One vector is turned by the same rotation once a tick. Each row is the vector after some number of ticks, and that number follows the row.
The counts run from 0 to 374.
[ 10.8  -0.8 -22.7  16.6  11.3 -10.5 -10.5  16.2   7.7 -10.9 -12.4  34.4
  14.5  -3.4  17.1  22.4  31.7   0.3  12.9 -11.1 -30.5 -13.5   3.9  -0.9
  -1.2 -10.9   1.3   0.1 -12.0   2.8  16.7  -7.0 -12.6  28.6  -8.1  -0.6]
296
[-12.6  18.8  17.9 -23.6 -12.6 -32.2   9.6   0.4 -18.3  17.3  16.4  -5.9
 -20.6   0.7  17.5 -19.4  -0.6  -2.0 -19.9  19.0  14.0  -1.0  -7.8   1.8
 -33.1   1.6  -7.1   1.1  30.6  -2.4   6.0  13.1   1.9   1.2  10.7 -16.0]
91
[  2.7  13.4 -12.1  30.7   0.8   9.3 -11.2  -2.5  17.0   4.3  -5.8  32.9
  24.3  -6.6  10.8   2.8  15.2  20.4  18.7 -19.3 -14.2   0.4   5.1   0.8
  34.5  -2.0   8.5   6.0 -17.8  16.3  -7.6 -11.5  -4.1  -1.6 -12.4   4.7]
136
[ -8.0  23.6   1.9  14.3 -21.1  -1.5  -1.3   8.6  -3.1  -0.3  27.7 -13.9
  14.1 -25.3 -10.0 -10.4  -0.3   8.4   7.9   6.1   5.8   6.7  18.0  28.5
  36.4  21.1  11.6  -9.4 -11.8 -10.0 -14.5 -23.7  -5.6  -8.2  -6.6   3.0]
183
[  6.3   5.8   0.2  19.8  -1.6 -15.2   5.9  16.8   9.9   1.3   1.9  -6.3
  15.2 -36.4  -3.4  10.1  14.7  -1.0  26.5   1.9  -2.4  -7.8  23.1  15.4
  22.6  12.4  -2.5   2.0 -21.0 -10.6  -2.0 -19.1 -14.2 -14.2 -29.4  -4.5]
179
[  5.7   0.6  -8.5  -3.3  19.5 -27.1   6.4   2.8  18.8  18.6  -9.9  19.6
  24.1  -0.2  28.1  23.9  20.1  15.8   5.7 -11.1 -11.8  -4.1  -6.6 -20.8
 -25.1  -2.2  13.6   5.5  -7.6  -1.3   9.0  -1.7 -10.7  20.8  -3.2 -19.1]
232
[  5.2  -4.6  17.1 -13.0  15.6 -39.9   7.9   9.3   9.4  16.4  -6.5  -5.0
  -7.0  -4.1  -5.4  -5.6   0.2 -11.7   9.3   4.9 -18.4 -27.3  10.4   1.5
 -26.9  10.5  -5.9  10.1  -1.8 -18.5  22.4   3.5 -17.7  13.4  -9.4 -26.4]
254
[-16.0   3.8   1.7  38.0 -15.4  -6.4 -23.3  32.0  -6.8 -11.3 -10.6  25.6
  -9.6 -14.0   2.2 -10.7  23.2  -5.5   2.1  -4.0  10.1 -15.0  -4.5   8.7
  39.0 -16.2 -19.1  -7.6  -1.4   8.0  11.3   2.4  -7.2  -8.9  -1.9   0.4]
127
[-10.0  29.5  28.3   5.3 -17.9  -8.4   2.2  -4.4  18.0  19.4  23.6 -20.3
   1.3 -21.9 -14.7 -15.7   0.5  16.3   9.9 -13.4  28.2  -3.7   1.7  10.7
  27.1  12.8  22.0  -0.7  -6.1   1.7 -17.0  -3.8   1.1 -16.9   8.5   1.0]
109
[ -5.0  30.5  27.7  -6.2 -17.4  -7.5 -12.1 -10.0 -10.3  10.1   8.6 -15.7
 -19.2  -3.3 -18.3 -38.0  -9.0   5.0   4.6   9.4  23.0 -16.0   3.5   7.0
  -4.7  11.4  20.0 -19.2  20.7   2.9 -12.5   1.1   7.1  -4.8  27.3   5.1]
341
[ 10.7   3.1  -5.1  29.0   2.1  -5.7 -12.2  15.4  13.5   5.2 -38.3  14.4
  19.1 -21.4 -10.4   6.7  15.6  -7.4   9.1  -5.7  -2.8 -25.2 -18.0 -14.6
  -4.8   4.4  12.0 -10.6 -15.1  -0.8   6.0  12.6 -11.0  28.8  23.7  -9.1]
206
[ -3.4  15.1 -21.4   3.3   5.5  -5.3   6.6   6.1   8.4  10.6  14.6  29.9
  42.3  -6.3  29.4  22.1  15.0  25.2   6.5  -0.7  -9.7  23.5  -3.1  -4.0
   5.7  -3.1  17.9   0.2 -10.4  10.5 -15.4  -3.1  -4.2  -0.8 -14.7 -11.4]
231
[ -1.5   8.5  36.0  12.3   0.2 -21.7  -2.6  -2.7  -1.0  17.2 -24.5 -11.6
 -26.4  -6.3 -11.0 -30.9  -8.8  -7.3   1.3   3.2  15.8 -24.7 -13.3  -5.6
 -14.4  12.4  -5.9  -1.0  10.0   2.2  11.4  24.0  -2.1   2.9  15.3 -12.1]
345
[ -6.5   9.5  28.1  25.9 -15.9 -11.4 -14.0  11.5  -3.1   5.1  -3.0  11.6
 -33.1   7.3   7.7 -29.4   6.0  -5.1 -13.0 -15.5   7.9 -12.8  -2.0   4.4
  23.7  -5.8 -26.8  14.0   6.6  13.9  21.1  24.4  -1.9   3.0   7.2   0.0]
53
[ -5.2   1.9  16.2   0.6   2.3 -20.4  -0.4  15.4  24.7  20.8   2.1  -1.1
  23.3  -7.6 -13.4  11.7 -14.6  -2.7   4.0  -4.9  -7.4  -9.3 -20.3   7.1
  12.8  13.1  23.7 -11.2 -13.9 -17.3   0.0  -4.8 -17.5  23.1  20.3 -28.2]
189
[ 10.2   9.9  12.7  -3.0   2.9 -17.0  -8.9  11.3 -16.8   6.7 -24.4  -3.3
  -5.9  -8.5 -19.9 -22.7  -7.0 -16.4  13.5  24.1  14.5 -35.1  -7.3  -0.2
 -24.2  12.3   3.4 -22.6  16.8  -7.1   0.2   1.0   1.5  14.5  29.9 -15.2]
340
[ -2.7   3.9   7.0 -21.1  10.2 -25.8   0.2  15.4  24.0  18.6  14.6  -5.8
  14.0  -8.3 -21.5  14.8  -1.0  -4.3  17.6   2.1 -17.0 -16.1  -1.1   8.8
  -1.4  13.1  30.9  -8.5 -13.3 -24.5   4.5 -24.3 -13.7  26.3   6.5 -18.1]
258
[  2.8  -4.8 -16.6  34.3   3.1   1.6 -16.1  32.2   2.0 -13.5 -31.8  26.0
  11.6 -19.8  -9.5  -2.9  20.5 -14.4  24.2  -2.0  -6.2 -26.8   6.5   1.7
  17.2  -0.1  -1.1 -19.2 -14.5   0.1   6.9 -10.4  -8.9  11.3  -3.8  -1.3]
201
[ 13.8  -5.6  22.6   7.0  14.6 -24.8  -3.9  10.2  13.2  21.8 -28.8  -0.2
  -5.3  -4.2 -17.7  -5.1  -7.7 -10.2  15.1  -2.9 -23.2 -29.4  -4.6   1.9
  -0.5  19.6  -1.6  11.3  -8.9  -8.0  22.8   7.5 -14.0  22.5   6.3 -17.9]
116
[-16.4  11.9   7.9  23.5 -18.2  -5.7 -13.7  10.6  25.7  -5.6  17.1  12.1
 -16.7  -5.7  -4.7  -3.6  26.8  -0.3  -1.5 -28.5  10.8  -7.0   0.8   6.1
  36.8 -13.5   7.2   8.3  -8.2   5.0  17.5 -12.3  -4.0   7.3   5.4  20.0]
359
[  6.3  17.2  -6.8  16.7  -7.7 -14.3   4.3  12.3 -21.7 -13.2 -22.3  -0.9
  14.2 -41.7  25.8   3.9  13.3  -5.5   1.0  25.0  10.1  -6.5  18.1  -3.9
 -15.3  13.9 -19.0 -10.9  -6.3  -5.1   2.2  -1.9 -10.2  -7.2 -16.0 -14.2]
244
[ 16.4  15.4 -12.4  16.3   2.2   3.1 -14.8   3.4  -6.4  13.7  -1.4  15.4
  22.1   9.1  -7.3 -18.2 -26.9   4.4   4.1  16.6 -42.4   6.5   0.2  19.2
  29.1  22.6  10.2 -11.8 -10.6  -3.4 -11.9  -3.0  -2.0  17.4   6.7 -14.0]
352
[ -5.4   0.8  -7.7  41.7  -8.0  -5.7 -21.1  29.5   0.3 -16.1 -14.9  26.9
   4.8 -14.2   0.7   6.9  29.7 -14.2  -1.0  -7.7  -3.3 -12.0  -3.5   5.6
  26.5  -9.5 -15.2  -8.1 -11.5   0.0  14.6  -7.4 -13.9  13.5  -2.9  -2.7]
360
[  4.7  -1.3 -20.8   5.8   7.1 -24.5   2.4  15.3   1.7   0.2   5.2  20.4
  28.3 -15.0  26.2  22.5  27.3   3.8   6.9   0.1 -23.3  -0.5  14.8  -0.4
  -9.3  -3.8  -7.5  10.7 -12.3  -3.1  18.0 -14.4 -17.6  17.9 -29.0 -10.8]
158
[  8.9  31.3  -6.2 -25.3  -7.7 -13.2   6.2 -17.2   3.2  12.3   8.2 -14.0
  12.5 -18.0  -0.3   1.2   1.1  10.8   8.3  20.9  -6.1   2.9   9.2 -11.4
 -32.4  13.8  37.9 -11.3   4.7  -9.2 -16.6  -9.6   4.0  23.4  18.9  -3.6]
241
[  4.2  23.7  -4.9 -22.0  -9.5 -21.0  -2.4  -0.6 -24.9   3.7   8.7 -13.2
  -8.0  -5.3  18.9  -8.3   4.1  -6.8 -20.0  31.4 -15.9  -0.6   7.4   1.7
 -38.5  16.4   7.0 -18.2  18.8 -10.4   5.2   9.5   3.4  31.2  18.9  -8.7]
86
[-16.0   0.6  19.3   0.6  -1.1 -33.6  -2.4  20.9 -19.2  10.7   5.4  15.2
  -7.9 -12.1  17.7 -21.0   6.2   5.0   9.8   9.3  17.7  -8.5   6.9  13.1
   4.4  -7.8 -28.5   5.9  21.5   7.7   4.3   0.8  -4.2 -38.0 -24.5 -20.1]
329
[  2.9  14.0 -20.8  -2.9   0.4 -10.6  -7.8  15.8 -29.6  -4.3  -6.0  13.9
  21.7 -17.9  -4.1 -10.6  -3.3  -2.2  23.2  39.8  -7.2  -6.1  21.1  11.9
  -6.7  11.9   4.3 -25.7   7.9  -5.1 -14.5 -20.5   3.5  -4.7  -3.9 -16.9]
102
[-22.5   6.5  10.8  26.2  -3.8  -1.7  -8.5   9.0  28.2   9.3   7.7  28.2
   3.8  -6.1   9.9  -4.4  23.2  16.5   4.5 -37.9  14.1  -5.2 -13.2   1.3
  38.5 -17.1   4.5   6.8 -13.0  18.9   1.2   1.4  -0.7  -9.5   2.7  11.8]
131
[ -9.6  24.8  32.6 -10.3  -6.0 -25.2  14.2 -16.8  19.5  23.1  32.3 -20.8
  -0.9 -17.3  13.3   0.2  11.0  18.0  -2.1 -15.0  16.7   7.8   4.7  -1.5
   5.8   7.7  10.0  24.3 -10.0  -2.4  -0.6   9.4  -2.7 -10.9  -7.9  -0.4]
14
[ -2.6  17.4  19.7  -3.8  -7.1  -8.2  -7.9 -16.8  19.3  26.5  25.0   6.4
  -3.9  21.1   1.0 -10.7  -6.6  12.1 -16.0 -22.2 -16.7   5.1 -17.6  -1.5
   8.2  -3.4  23.9  13.6  -0.3  12.0   3.5  11.8  -1.3  28.5  23.7   5.0]
289
